0: [ 97 106 107  32 112  64 160  59 132  98  87 165 182 144 122  93]
1: [101 114 106  31 116  70 178  76 147 102  86 176 189 155 139 100]
2: [ 94 107  84   9 105  53 173  75 146 103  81 172 181 149 147 104]
3: [ 89 104  88  26 113  67 185  87 158 119  93 189 189 152 146 101]
4: [ 95 105  74  19 109  68 190  82 151 104  86 185 184 157 153 109]
5: [105 117  85  26 101  55 176  69 140 100  80 175 173 148 146 115]
6: [100 118  69  21  97  51 186  72 139 103  77 177 178 148 151 112]
7: [107 115  83  44 116  79 197  73 143 105  84 183 189 162 159 116]
8: [112 123  84  43 107  65 196  72 149 108  86 183 182 159 151 106]
9: [ 98 111  80  33 110  72 191  65 131  85  81 186 195 173 149 102]
10: [108 113  79  33 106  71 188  63 139 101  90 181 170 146 134  99]
11: [ 96 107  74  26 103  72 202  79 155 102  92 185 170 151 125  89]
12: [113 118  86  33 103  68 188  63 136  90  89 184 187 174 146 113]
13: [114 131 100  43 110  73 193  70 140  96  89 186 181 156 134  99]
14: [102 115  86  36 107  69 186  55 126  88  83 187 185 161 137  94]
15: [123 138 102  44 111  81 193  62 135  95  96 192 186 156 137 104]
16: [105 120  88  24 100  71 183  53 131  94 100 207 200 165 137  89]
17: [100 123  90  34 113  78 188  54 132  88  94 191 178 150 125  77]
18: [102 126  86  23 106  73 190  60 129  90  99 191 188 153 123  81]
19: [111 125  90  17  91  68 180  57 135  84  86 181 174 149 126  85]

[103 126  88  33 117  77 187  48 125  91  97 195 182 148 127  78] 17 18 14
[104 106 132  48 125  86 119  52 148 151 109 134 165 186 147  33] 0 1 17
[144  73 128  34 130 104  80  38 132 106 119 137 127 203 121   0] 0 17 19
[ 90 127 128  53 129  82 134  48 149 146 102 139 175 167 144  27] 0 1 17
[145 106 150 123 140 146  94 133 101 118 146  93 116 179 123 143] 0 1 15
[ 88 133 129  45 131  83 142  50 149 149  97 138 181 163 145  31] 0 1 17
[106 125  84  33  99  63 182  60 130  97 102 194 187 155 129  90] 18 16 14
[105 125  96  38 108  68 181  68 133 101  98 190 190 162 137  98] 13 14 1
[135 131 122 194 116 158 107 218 115 131 140 106  94 103 117 139] 13 1 15
[ 84 123 123  44 131  79 140  39 138 137  93 137 177 170 138  25] 0 1 17
[136 125 143 185 136 161 102 158 129 144 137  85  81  90 120 171] 0 13 1
[122 145  99  30 110  75 196  64 141  99  98 194 181 151 134  99] 15 13 18
[108 125  88  26 112  83 194  59 132  94 100 205 198 163 140  89] 16 18 17
[ 96 121 127  44 127  82 128  49 142 148  93 134 174 173 159  53] 0 1 2
[ 80 130 129  41 128  82 137  43 147 143  98 144 177 155 132  19] 0 17 1
[134  68 125  38 137 106  79  35 126 111 121 142 124 191 113   0] 0 17 19
[105 126  89  36 104  64 175  55 127  93  99 188 186 157 134  94] 14 18 16
[140 110 142 137 131 138  88 150 110 133 166 111 112 167 116 139] 0 1 13
[151 131 135 181 127 162 113 235 116 129 148 110  87 127 111 121] 13 15 1
[117  58 124  24 123 102  89  26 147 109 122 151 149 213 125   0] 0 17 19
[109 124  87  24 102  65 184  55 119  86  85 179 177 148 125  89] 19 14 18
[142 132 135 186 129 170 116 235 119 124 142 104  80 111 102 116] 13 1 15
[109 125  91  33 114  78 187  66 131  94  94 189 184 158 140 102] 13 14 15
[144 130 163 156 148 160  99 143 110 128 147  94 100 134 109 149] 0 15 13
[144 128 150 161 139 153  85 138 108 137 152  92 100 127 127 182] 0 15 1
[146 122 151 149 134 149  84 149 113 141 155  88  94 130 116 161] 0 1 15
[137  65 128  39 134 109  89  23 136 106 113 143 138 214 135   0] 0 17 19
[ 92 129 134  47 124  74 128  29 139 140  91 141 177 169 144  37] 0 1 17
[131 112 142 149 141 154  96 150 111 136 146  90  97 131 115 147] 0 1 13
[ 91 123 127  40 118  77 124  46 147 148 102 142 175 167 146  42] 0 1 17
[ 81 123 120  39 124  71 128  32 140 141 102 146 187 175 147  30] 0 1 17
[112 129  91  37 109  71 192  61 134  92  95 190 183 163 134  95] 13 15 14
[135 109 145 134 140 149  97 142 111 137 153  98 113 154 119 153] 0 1 13
[138  59 113  28 115 101  79  28 135 101 112 138 130 209 130   0] 0 19 17
[ 92 111 134  39 123  83 116  53 144 135  93 124 168 183 149  39] 0 1 2
[ 74 122 121  36 114  69 133  48 156 157 115 160 190 163 129   5] 0 17 1
[128 137  95  35 101  67 184  60 125  91  90 183 182 158 141 110] 15 13 12
